rotation ticks, each row followed by its count of ticks
The counts run from 0 to 299.
[  1 -28 -14   1   5   1   1  22  22  31   3  23  13  14 -19 -25 -37  14
 -30  48  23   4  34  42 -15  -7  21  25  -1 -15  10 -59 -16  31 -34  25
  20 -24  34 -30  27  14 -18  54  35   5  24  57  21   2  -4   0  36 -17
 -15  -7  10  -8 -33  11 -10   1   2  16 -16  -6 -22 -12  25  34 -29 -11
 -20  25 -16  -6 -49  30  -2  22  15  13  -7] => 14
[ -9 -24   4 -20   6   5   3   2  24  37  17   9  17 -20   2 -24 -37   2
 -15  36   4  23  -1  35  28  -2  39 -18 -15  -5  37 -51   2  49  -1  28
  12 -16  40 -29  28  47 -24  23  16  10  39  44  32  36 -28   7  37  -4
  11 -34  -8  -7 -17 -22   9   4   1  26  -8  14   9  -7  28  25 -30  -4
 -34   6  -5  12 -50  32  30  16  39   3   4] => 22
[-15 -24  -4   7  -4  -1 -10  31  49  30  17  21   1 -17 -21  -7 -23  20
 -24  33   4  36  13  60  -4   9  23   1  11 -20   9 -62  10  34  -3  35
  14   7  28 -30  21  47 -34  24  26 -11  30  62   6   0 -34  -3  36  -7
   3 -31  13  -3 -25 -19 -18  29   9  21 -18  -7   3 -35  36   4 -37  10
 -12  -9 -17  -1 -47  17   3  14  24   6 -11] => 53
[-10  -2  -4 -10 -22  14  -3  23  31  34   3  19  11   2 -37 -11 -32   9
 -29  48  18  22   7  27 -26  -9  15  41  33  -2 -18 -75   8  40 -19  27
  19 -26  -3 -24  32  29 -26  35  36 -19  30  49  19  -5 -27 -25  63 -11
 -25 -18  11 -12  -7   4  -8  13  -6  -6  -4 -15  -7 -29  37   6 -32 -12
 -12  19 -22 -10 -18  13   0  19   9  -9 -17] => 51
[-29  -7   6  21  31  22   3  10  14  55  10  30  12  11 -23  -1 -28  10
 -19  36  24  24   0  17   0  -2  31  27  17 -14  -4 -52 -15  49  -7  50
  16  -7  29 -31  19  37 -36  41  34   7  45  68  29  -3  -2   4  42 -11
 -27 -28   5  12 -18 -13   8  27  12  14   0 -10   1  -5  37  10 -41 -21
  -5  13 -10 -19 -34  17  18  21   5  14  -5] => 172
[-33 -17 -12  10  14  38  18  18  43  45  22  23  20   9 -16 -13 -25  -8
 -15  29  10  35 -35  15  -2   4  40 -11   5  -8  27 -35 -10  42  -1  41
  15   7  29 -20  24  53 -47  37  13   9  46  37  23  15 -11  -2  45  -5
  14 -45  10  23  -1  -5  12  33   5  21   1   6  25 -21  13  13 -29  -3
 -30  16 -14  26 -31  19  12  26  25 -26   5] => 167
[ 18  -7  -8 -24 -34  20   7   4  28  34   4  17  18  -7  -2 -31 -38   7
 -39  36  18  25   0  15   6 -24  41  -1  12   1  15 -69   1  46 -29  12
  25 -35  -8  -3  38  31 -16  27  28  -4  23  39  26  24 -23 -18  65 -22
  -6 -16   7  -8  -9  11   4  -3  -4  -8  -4  -2 -11 -19  29  13 -21 -25
 -37  21 -17   9 -35  26  24  11  29 -29 -18] => 182
[-10   9 -19   7 -12  28   1  35  28  37  28  50   7  10 -19 -12 -21  20
 -35  38  32  14   0  36  -5  -5  32   6  42 -24 -11 -66 -10  27 -36  24
  27   0 -13 -35  30  42 -42  44  16 -17  29  32  25  -6 -15 -12  36  -5
 -22 -26  37   9 -14   3 -12  20   6   0 -26 -33 -13 -33   1   0 -21   6
  -7  10  -6   4 -41  18   2  20  -2  -2 -27] => 75
[-15 -17 -18  -7  -9  29  14  34  37  32  29  39   8  -1  -9 -26 -22  -1
 -16  43   9  20 -25  17  -4   6  37   2  14  -7  35 -47   2  39 -12  36
  26  -5  12 -32  40  48 -54  30   3  -5  49  24  29  25 -18  -9  47  -3
   4 -36  14   9   2  -3  11  33   0   2 -13 -11  20 -19  10  10 -19   5
 -36  21 -10  37 -27  16   8  17  14 -31  -4] => 44
[-12 -27 -16 -11  -3  28   9   9  41  26  25  20  16   7  -3 -22 -26  -2
 -22  39   8  10  -4  21   6 -21  48  -2 -22 -16  41 -25   2  47 -18  21
  38 -20  31 -28  44  42 -34  42  12   6  58  39  29  31  -6  17  44  -2
  31 -33  13   1   8  -9   6  21  -7  20 -18  24   7 -13   8  29 -24  -8
 -16  23  -3  31 -40  16  -2  13  26 -25  15] => 226
[-19   8  18   5   6  23  -3  -4  32  54   5  -3  16   0 -27  10 -30   9
 -31  27  21  35   2  20   4 -26  28   8  18 -16 -19 -63  -3  56  -7  33
  13 -13  13  -7  19  39 -17  31  41   0  38  68  14  -1 -22  -1  60 -15
  -6 -27   2  -4  -9 -14   0  14   6  20  11  13 -11 -23  47   0 -44 -29
   3   9 -14 -20 -20  11  15  21  24  -4  -2] => 91
[-17   8 -10  10 -27  33  -7  25  52  33  20  22  10  12 -28  -2 -23  22
 -41  32  23  24  -3  38 -16 -23  35  -2  35 -23 -21 -61  -2  30 -30  17
  27   2 -19 -18  34  40 -28  47  27 -21  34  31   9 -10 -24  -6  50  -8
   8 -23  38   4  -8   4 -23  14  -3  12 -13  -5 -15 -49  11  -1 -23   6
   6  13 -13   0 -27  -5 -14  24  17 -18 -10] => 256
[ -9  22   4 -23 -31  51   9   2  31  36  21   7  30   1  -4  -6 -44   0
 -29  32  22  21 -30  13  18 -32  37 -20  33   0  -6 -62  -3  48 -24  14
   8 -25 -17 -15  40  62 -17  29  18 -13  42  15  39  23 -34 -11  49   5
   4 -30  13 -15   1  -1  -3  -6  -9   3   2   5  -6 -29  18   3 -26 -10
 -19  18  -2  11 -23  10  18  16  30 -29  -5] => 124
[-30   9  18  12  18  26  -2  -5  29  58   8   6  19  11 -29  10 -32   9
 -31  28  31  29   5  24   9 -30  33  -2  13 -21 -14 -56 -11  52 -17  37
  17 -11  14  -8  18  37 -20  38  37   2  38  60  15  -2 -13  11  54 -15
  -2 -26  13   2 -21 -13   1  16  12  24   8  15 -14 -21  38  11 -45 -24
  11  16  -9 -18 -32   9   8  29  16   1   5] => 254
[-24  -8   6  14  10  18   6  15  27  50   8  17  15  -4 -30  -6 -28   5
 -19  36  13  40  -8  13  -8   7  22  22  15  -3   3 -61  -8  51   7  51
  12 -11  29 -15  16  42 -34  24  34   0  35  67  20   9 -17 -11  56 -18
 -22 -30  -4   6 -13  -9  10  28   5   8   8  -2  12 -14  42   1 -37 -23
 -20  13 -24 -12 -21  19  20  26  14  -7  -6] => 272
[-14  12 -15 -17 -23  41  16  24  22  30  26  34  26   6 -16 -16 -35  -2
 -25  42  21  15 -29  12  -1  -6  34   7  41   9   5 -64  -2  40 -22  28
   9 -15  -8 -39  39  52 -34  32   7 -11  43  12  47  24 -28 -22  50  11
 -17 -33  11  -9   6   5   9   7  -6  -9 -11 -21   6 -22  11   4 -17  -1
 -36  24  -5  16 -23  15  11  12  16 -21 -13] => 206
[  4  -4 -18   9  -7  25  -4  21  15  34  24  53   5   7   8 -18 -16  26
 -34  36  25   9  16  30  17  -5  41  -2  13 -23  10 -53  -6  34 -32  17
  34 -15  10 -37  38  50 -36  40  16  -3  45  45  41  14 -11  12  20  -5
 -15 -24  25   4  -6 -12  -4  16   3   8 -40 -31  -9  -8  -1  19 -17  -2
 -17   6   3   8 -62  30  18   2   4  12 -27] => 139
[-17  11   8  -4 -16  45   4  -5  26  29  18   3  30  17 -12   5 -28  -1
 -35  33  16   4  -7   6   3 -28  35   2  13   8 -10 -45  -1  51 -15  17
  16 -34  22 -26  54  56 -16  41  30  -4  64  43  59  15 -28  10  29  21
  -1 -24   1 -19  19 -13  -1  -2 -25  15 -12   9  -5 -18  23  18 -37 -12
 -13  16   6  -3 -36  12   6  -4  26  -5   0] => 65
[-19  -3   2 -35 -11  17  -7  15  30  16  28  12   7  -8 -35  -7 -41   5
 -11  55   4  -1   8  38  -6 -25  24  18  19  -3  -1 -54  17  40 -20  30
  10 -24   7 -52  53  41 -24  37  18 -11  54  25  34  14 -34  -4  49  17
   8 -27   5 -35   6 -13  -7  -7  -7  13 -10  10 -10 -29  31  18 -32   0
  -4  20   2   8 -20   7 -23  17  21  -3  15] => 88
[-16  12   2  10  -5  37  -1   8  34  45  29  28  18   9   3   6 -24  18
 -38  19  35  18  -1  34  33 -22  43 -37  20 -27  -7 -49 -15  38 -28  10
  16   1   3 -27  30  60 -25  40  20  -7  39  36  32   7 -21  21  14   3
   4 -35  25   3 -12 -12 -16   6   9  22 -29  -5 -17 -27   1   6 -28   6
   0  -1   7  -2 -61  17  19  16  21  12 -13] => 98
[-16 -18   1 -20   4  17   3   3  42  34  22   5  12 -19  -1 -14 -31   0
 -14  28   2  28 -14  39  22  -5  41 -27  -9 -11  35 -48   3  47  -2  30
  11  -9  35 -23  29  55 -26  18  13   9  44  44  21  30 -28  12  32   2
  21 -44  -4  -8 -10 -17   1  10   1  30  -9  23  12 -18  25  20 -28   2
 -31   8  -8  17 -46  21  18  18  44  -8  12] => 185
[ -5   0  -5 -19 -32  37   6  12  58  22  23  -1  19  -4  -1 -15 -36  -1
 -40  25  12  28 -23  37  15 -17  35 -41  17  -4  14 -60  -2  32 -20   4
   9  -2   6 -19  39  61 -18  33  14 -16  34  16  26  20 -39 -10  30   7
  27 -36  15  -7  -6  -1 -14  -6 -11  19  -9   8   1 -42   9   8 -24  15
 -34   7  -9  18 -42  15  11  20  47 -26  -3] => 61
[-10 -10  -4 -19 -28   9  -3  23  50  20   9   3   6  -5 -43 -12 -36   9
 -21  50   1  21   3  38 -27 -16  19  31  23  -7  -4 -67  14  42 -12  31
  20 -20   9 -24  46  31 -18  36  35 -19  41  45  13   2 -36 -21  66   0
   6 -19   4 -19  -4  -2 -18   7  -9   6  -1   5  -4 -36  42  12 -33  -5
 -11  23 -20   4 -14   7 -20  19  22 -18   4] => 151
[-35  -2   0   4 -11  33   4  20  64  30  15 -10  23  18 -36   4 -36  -1
 -27  33  14  29 -15  36 -22 -18  20  -1  26  -9 -12 -54 -11  38  -8  23
   4   5  17 -24  29  45 -23  50  30 -14  36  39  16 -13 -34 -10  47   8
  15 -29  18  -4  -8   4 -23   6  -9  22   4  18  -8 -53  23  12 -39   6
  -4  15 -13  -3 -18   1 -22  27  34 -14   9] => 192
[-16  17   2 -29 -16  39  -4   5  27  21  32  20  15   2 -19   1 -34   6
 -20  44  16   1  -7  20   6 -32  39   8  22  -3  -9 -51  16  48 -23  22
  22 -29 -13 -37  55  55 -23  32  17 -13  66  25  43  13 -26   4  47  15
   6 -30  10 -29  18 -13   2   8 -11   6 -12   3  -7 -27  22   9 -28  -7
   7  20   4  12 -19   3  -5   7  15 -12   6] => 188
[  0  12  10  -4 -19  15  -9   3  23  40   5  10  20  -2 -14  -3 -38  19
 -41  31  27  18  25  42   8 -20  19   1  30  -6 -19 -77  -3  38 -23  14
   6 -22  11 -20  31  42  -3  36  43 -13  25  54  35  -2 -33  -3  31  -4
 -19 -16   9 -23 -20 -13 -21 -12  -2  14 -11 -11 -28 -28  37  11 -37  -7
  -6   2  -8 -27 -48  23  13  12  23  20 -16] => 278
[-22 -25  -7 -10   2  14  15  17  27  28   5   5  29  11 -26 -26 -41 -12
 -19  50   2  12  -1  20 -20   1  22  30  -3  12  18 -49 -11  41  -5  37
   9 -27  51 -32  43  32 -23  43  28   3  46  48  41  12 -19 -11  41   8
  -9 -19 -11 -11  -6   6   1   5 -18  11   3   9   9 -14  30  30 -35 -11
 -37  28 -11   6 -30  28  -4  14  29  -3   8] => 46
[-26 -16 -20   8   4  12   0  43  48  30  32  35  -1   1 -29 -17 -28  17
 -22  41  16  21  -3  53 -16   7  28   5  25 -28  11 -52  -5  22 -21  38
  17  13  10 -42  24  41 -51  45   9  -9  27  36   4  -1 -16 -11  36  -6
   5 -31  32  13 -23   6 -14  26  10  16 -22 -18  -1 -38  11  11 -25  16
 -10  11 -16  14 -35   9 -14  33  11  -9  -7] => 12
[ -9 -23  -5 -10  23  -1 -10  21  16  42  13  39   3  -1 -30 -19 -42  20
  -9  50  23   5  27  49  -5 -13  32  25  -1 -24  12 -55  -1  40 -27  40
  22 -17  16 -43  30  18 -36  45  21   4  33  52  13   9  -4   4  53 -14
 -10 -19  13  -5 -30  -7   3  10  18  16 -12  -3 -18 -10  35  26 -33 -15
   4  21 -10   2 -36  18  -3  31   3  11  -2] => 113
[ 10 -21  -6 -15 -12   8   9  14  40  43   2  17  11  -9 -12 -33 -44  12
 -27  35  15  37  -2  43   3 -18  32 -15   6 -20  26 -68 -14  35 -27  20
  14 -11   0  -9  15  25 -26  33  24  -4  10  36  -3  20 -19 -18  63 -30
   4 -22  21   3 -39  12  -9  -4  14  11  -1   7 -15 -31  30  14 -22  -9
 -30  15 -29   7 -42  25  16  35  35 -18  -6] => 118
[-13 -34 -19  -4   3  12  16  22  36  31  15  26  18   3 -18 -30 -28  -2
 -14  50   2  18  -9  17 -17   2  37  26  -7   0  42 -44  -5  42  -6  37
  28 -20  39 -28  34  31 -38  32  18   7  44  45  27  25 -12  -5  52  -7
   2 -32   1   7  -2   0  16  20  -3   9  -4   0  21  -9  17  26 -26 -13
 -36  28 -18  24 -32  24   3  20  20 -21   2] => 45
